Named moves (each a turn or a mirror), then the moves between two rows, first move first; the first pair answered
Nodi:
-1.663	-1.942	-2.586	0.045	-0.920	0.954	-3.395	-0.618	-2.756	2.590	1.785	-0.832	-0.192	2.420	4.705	0.910	-1.166	-3.547	1.168	-2.778	0.824	1.015	2.184	1.481	-1.430	0.632	1.721	-0.675	-0.782	1.076	0.517	0.224	3.963	2.514	0.817 => -1.302	-2.415	-1.618	-1.134	-0.200	2.371	-3.238	-0.636	-3.441	2.351	1.615	0.085	0.421	1.297	5.172	0.524	-1.776	-3.044	1.457	-2.631	0.565	0.978	1.058	0.819	-1.859	0.427	2.759	-0.784	-0.431	1.800	0.008	-0.495	3.267	3.738	0.648
-2.729	-1.931	3.447	0.832	-1.933	0.598	0.341	1.019	2.032	-0.072	3.456	-4.348	-2.704	-1.087	0.535	0.780	-1.090	-1.517	1.522	-2.412	2.971	0.878	0.157	-0.517	1.804	-1.011	-1.541	0.942	-0.442	-0.475	-2.973	0.540	2.393	-1.323	-2.845 => -1.919	-1.549	4.414	-0.768	-1.062	2.705	1.414	0.394	0.987	-0.184	3.084	-2.226	-2.271	-2.621	1.120	-0.346	-2.008	-0.159	1.608	-2.657	2.882	0.596	-2.673	-2.023	1.012	-0.110	-0.043	1.025	1.364	-0.597	-3.539	-0.794	1.490	-0.109	-2.336
1.967	2.013	0.204	0.103	3.454	0.037	1.846	-2.152	-0.021	0.802	-1.076	2.316	1.548	-1.665	-2.788	-0.546	4.241	1.350	-3.923	2.419	-2.948	1.942	-1.176	-1.364	-1.224	0.279	1.733	-6.409	2.489	-0.781	3.426	-2.545	-2.899	-2.444	-1.202 => 1.970	2.406	-0.995	1.559	2.131	-2.279	1.005	-1.691	0.340	1.201	-0.311	0.578	1.351	0.084	-3.468	0.088	5.054	0.181	-3.240	3.179	-2.222	1.988	1.478	-0.150	-0.611	-0.566	0.147	-5.700	0.599	-1.097	3.776	-2.017	-1.922	-4.071	-1.694
dev:
-1.263	-1.138	2.188	-0.061	2.218	3.409	2.898	1.395	-2.744	0.623	-6.229	2.375	-0.323	0.628	-2.194	-1.619	-0.396	2.773	-1.341	5.221	-1.705	0.295	-5.186	0.580	-1.365	0.660	0.942	-3.606	4.070	1.425	3.539	2.192	-6.048	2.257	3.115 => -0.707	2.126	-2.582	0.118	-0.230	2.881	-0.435	-1.324	-0.193	-0.818	-3.980	2.048	1.637	3.258	1.756	0.092	-3.720	1.127	-2.985	3.629	-2.644	-1.045	-2.221	0.405	0.325	-1.117	3.504	-3.113	5.843	-1.090	1.142	3.837	-6.529	4.676	3.423
1.451	-0.221	-1.302	-1.800	3.046	-1.028	3.929	-2.461	-0.760	0.058	1.370	3.015	5.065	1.550	-2.469	1.854	-1.557	1.282	2.465	0.783	0.089	-2.153	2.632	-0.545	0.718	0.265	0.276	-7.518	-1.686	-0.462	0.677	-3.654	1.274	2.548	0.815 => 1.712	-0.386	-1.566	-1.673	2.764	-0.866	3.719	-2.186	-0.285	0.417	1.551	3.028	4.701	1.587	-2.629	2.310	-1.394	1.399	1.964	0.152	0.386	-1.858	2.697	-0.109	0.841	-0.226	0.351	-7.151	-1.130	-0.395	0.833	-3.441	1.152	2.651	1.094
3.146	5.110	-2.852	-2.129	2.087	-0.250	2.555	-2.087	3.771	-0.136	2.176	1.183	4.285	-0.690	4.131	-2.498	-3.006	0.151	-0.140	-2.120	-2.002	-1.686	1.024	-4.469	-1.650	1.667	6.073	1.320	-1.238	2.166	-0.226	-3.637	1.582	-1.651	1.060 => 2.562	2.229	0.594	-2.178	3.462	-0.317	5.148	0.067	2.361	0.868	1.215	1.684	2.596	-2.705	0.870	-3.847	-0.602	1.076	0.976	-0.538	-1.277	-0.895	-1.992	-4.954	-2.510	3.312	3.951	0.828	-2.501	4.875	1.498	-5.100	1.885	-3.000	0.944
biki:
-0.006	-1.722	0.501	1.542	-1.464	1.072	-6.644	1.973	-3.249	1.960	-2.202	-2.399	-1.224	3.151	2.806	0.266	-0.491	-4.497	-1.698	1.689	1.323	2.147	2.022	3.340	-0.650	-0.991	1.278	1.998	-0.397	1.037	-1.954	-1.178	2.671	1.453	-1.373 => 1.380	-1.526	-1.057	2.561	-1.260	-2.206	-5.571	-0.436	-0.670	1.816	1.277	-3.645	-0.464	0.965	0.826	-0.127	0.346	-4.513	-0.316	-1.104	1.963	1.073	3.954	1.768	-0.226	-0.034	-0.092	2.917	-3.040	1.428	-1.623	-2.028	4.744	-2.093	-1.605
3.042	3.292	-3.830	1.578	0.389	-3.995	-0.314	-0.474	2.070	-0.434	-0.538	0.361	3.936	1.072	-2.830	0.396	2.255	1.309	-0.942	0.905	-2.944	-2.605	1.981	0.821	0.338	1.530	-0.855	-2.494	-0.973	-0.511	0.719	0.110	-2.379	-2.326	1.236 => 3.715	2.165	-2.184	-0.002	2.558	-2.187	2.812	-1.980	0.682	0.347	-0.626	3.044	4.155	-1.541	-2.634	-1.384	0.696	2.531	-0.357	-0.115	-3.743	-1.937	-0.716	-0.400	-0.333	3.442	1.136	-1.185	-1.072	1.930	1.490	-2.493	-2.171	-1.961	1.944
-1.552	0.947	3.438	-1.567	-1.169	-0.255	-1.383	-0.510	1.511	-2.337	0.764	-3.115	-1.913	-0.413	3.185	1.108	-0.558	-1.069	-0.372	-2.929	1.621	-0.218	-2.131	-2.506	1.936	-1.444	-2.097	-0.480	2.374	-3.298	-3.016	2.041	-0.406	1.941	-2.260 => -0.882	-0.013	2.837	-1.668	-1.090	-1.494	0.347	-1.865	1.931	-2.145	2.702	-3.420	-1.998	-1.961	1.978	0.157	-0.735	-0.848	0.275	-4.409	1.573	-0.496	-2.237	-3.350	2.470	-0.753	-2.058	0.259	1.946	-2.659	-2.428	1.023	0.110	0.965	-2.071
-3.141	-0.924	2.038	0.276	1.086	0.225	2.030	3.353	-0.225	-2.703	0.392	-3.810	-2.816	0.989	-2.360	1.782	2.668	0.938	0.793	3.133	0.979	0.544	-0.295	0.479	0.908	-2.006	-1.461	0.430	0.975	-1.338	-1.423	-1.104	-0.274	0.331	0.039 => -2.044	-1.357	1.737	-0.109	1.779	-0.128	3.043	1.705	1.024	-2.170	2.120	-3.616	-2.547	-0.792	-3.347	1.145	3.177	0.995	1.932	0.850	1.144	0.335	0.584	-0.352	0.770	-1.378	-1.761	1.425	-0.717	-0.611	-0.884	-2.445	1.148	-1.326	-0.732
Then:
Each pair is 2 to 3 moves apart.
-1.775	1.845	3.631	-0.136	2.867	1.304	1.247	3.185	1.293	-2.167	-1.890	4.346	-1.280	-3.825	1.803	-0.908	1.701	0.041	-3.081	3.189	0.227	-2.001	-4.347	-0.153	0.802	0.225	0.824	-3.577	6.008	-0.261	1.288	-2.010	-4.053	0.673	0.273 => 0.804	2.033	-1.514	1.963	1.088	-3.955	1.479	-1.414	6.118	-2.041	4.968	1.243	-0.100	-4.667	1.015	-0.792	1.644	-1.969	-1.119	-2.327	-0.421	-2.919	1.151	-1.961	1.475	0.606	-0.797	-0.756	0.127	0.586	3.100	-3.490	1.054	-5.677	0.042 -> dev Nodi biki
-0.014	-0.042	-0.222	-1.160	-0.492	2.289	-0.383	0.307	-2.048	-0.017	-2.476	1.795	0.945	1.621	1.477	0.567	-0.665	0.008	0.131	1.918	-1.795	-0.187	0.160	2.019	-2.089	0.356	1.819	-0.861	-0.192	1.782	0.713	0.456	-1.000	1.692	0.977 => 0.836	-0.841	-1.386	-0.563	0.538	0.937	1.239	-1.446	-0.810	0.586	-0.177	0.958	0.902	-0.543	-0.016	-0.210	0.088	0.056	1.330	-0.187	-1.650	-0.151	1.053	0.735	-2.212	1.201	0.634	0.857	-2.866	3.254	2.535	-1.163	1.032	-1.152	0.922 -> Nodi biki biki
3.819	4.898	-4.602	0.063	-0.646	-2.838	-0.450	-2.896	0.919	-0.803	1.538	0.201	3.606	0.971	0.194	-0.338	-1.680	-0.253	-1.913	0.651	-3.160	-2.117	1.660	0.822	-1.472	0.351	-0.267	-0.738	0.181	-1.877	0.879	0.162	-3.179	-0.816	1.009 => 3.505	2.017	-0.697	-1.666	2.036	-1.413	3.535	-2.086	-1.415	1.486	0.227	2.837	2.964	-3.023	-2.276	-2.250	0.323	1.674	0.328	1.059	-3.161	-1.032	-1.708	-0.457	-3.194	2.763	-1.012	-0.162	-1.266	1.559	2.568	-3.040	-2.803	-1.566	0.906 -> biki dev
0.588	-0.321	0.513	-1.138	0.272	2.817	0.286	-3.429	-0.618	0.468	-0.344	1.283	-1.879	-1.306	1.612	-1.935	-0.552	-3.138	-1.413	-4.187	-0.726	-0.367	-1.340	-5.095	-1.390	-0.518	1.049	3.546	2.541	-0.155	-1.151	-0.824	-1.420	0.893	1.115 => -1.518	-2.059	4.018	0.149	-0.546	0.904	-0.195	2.487	-1.809	1.724	-3.251	-0.933	-3.931	0.754	-1.985	-0.622	3.132	-2.805	-0.327	1.090	0.330	0.352	-1.281	-2.129	-2.111	-1.550	-2.457	1.394	1.304	0.274	0.399	1.342	-2.444	0.045	-0.151 -> biki Nodi dev
2.021	2.182	-5.276	0.758	-0.656	0.479	-1.992	-3.165	0.576	-0.046	-0.019	-1.260	2.098	1.149	2.846	0.379	-1.750	-1.758	-0.952	0.932	-1.899	-1.009	2.930	1.442	-1.833	0.560	1.725	0.911	-1.469	0.060	1.108	-0.173	-1.034	1.422	0.766 => 0.443	-0.320	-1.899	2.085	-0.400	-1.975	-0.109	1.435	-0.207	1.033	-1.816	-2.889	0.110	0.800	-1.409	0.074	2.582	-0.185	1.168	4.575	-1.224	-0.241	1.831	2.831	-2.519	1.016	-2.884	-1.318	-2.813	1.703	3.593	-0.385	-0.665	-1.444	-0.335 -> dev biki biki
0.372	-0.191	0.361	-0.865	1.386	1.636	1.444	-1.734	0.986	0.313	1.459	1.168	-0.128	-2.011	0.542	-1.016	-0.188	-0.092	1.010	-1.567	0.946	0.663	-1.283	-1.959	-0.097	0.707	0.383	1.544	-0.525	1.167	0.325	-1.775	0.942	-0.416	0.309 => -0.068	1.003	0.067	-0.324	0.208	2.928	-0.721	-0.536	0.364	-0.304	-0.311	1.068	-0.418	0.403	2.692	0.207	-1.372	-0.730	-1.396	0.275	0.297	0.864	-1.130	-0.541	-0.549	-0.831	1.905	0.291	1.613	-0.383	-1.045	0.824	-1.099	2.329	0.652 -> dev biki
-4.369	1.227	1.193	0.993	1.258	-3.393	-0.870	3.198	0.127	2.792	-2.268	-4.274	-4.810	-0.135	-1.124	1.057	2.796	-0.526	0.130	-0.098	2.829	-1.290	0.046	0.783	3.258	-0.534	-1.319	-0.928	0.141	-0.505	-3.914	1.189	0.680	-0.786	-3.238 => -1.864	1.847	-1.609	0.144	2.646	-3.015	-0.279	-2.024	1.316	3.357	2.070	-3.312	-3.385	-2.553	0.837	-0.272	0.389	-1.047	0.274	-4.965	2.105	-2.504	0.671	-2.367	3.405	0.906	0.988	2.262	-0.646	-0.181	-3.998	-1.245	2.162	-2.234	-3.355 -> dev biki dev
1.433	0.391	0.700	3.507	-1.822	-0.863	-0.120	0.134	3.266	-3.579	4.302	-5.398	-0.903	-0.149	0.876	0.153	-0.931	-0.339	2.168	0.148	2.206	1.195	1.530	-0.070	2.504	-1.059	-2.280	0.879	-0.343	-2.509	-0.936	1.049	3.119	-1.833	-2.968 => 0.814	-2.120	4.408	0.397	2.678	3.710	3.886	0.201	0.478	-1.808	2.634	-0.819	-1.668	-4.283	0.165	-1.811	-1.101	1.735	3.139	0.941	2.572	2.271	-3.184	-1.113	0.638	1.888	0.177	2.083	-0.350	0.876	-0.110	-2.364	3.330	-0.613	-2.907 -> dev biki
-0.224	0.623	-3.435	-2.619	-1.847	0.942	-6.886	2.891	0.073	-1.702	1.031	1.086	-1.215	2.083	0.954	6.448	-1.759	-1.692	-4.085	0.407	-3.326	1.480	-1.307	1.284	2.947	-1.825	1.000	0.274	-0.793	-3.458	1.745	5.099	-0.989	6.287	1.896 => -0.062	0.481	-3.460	-0.224	-2.113	-3.050	-6.459	3.576	2.442	-1.947	2.547	-2.507	-2.259	1.648	-2.428	6.556	0.577	-1.507	-2.698	0.460	-2.446	1.073	1.058	0.851	3.628	-2.168	-2.784	-0.453	-3.675	-3.719	2.803	5.371	0.766	2.905	1.097 -> dev biki dev
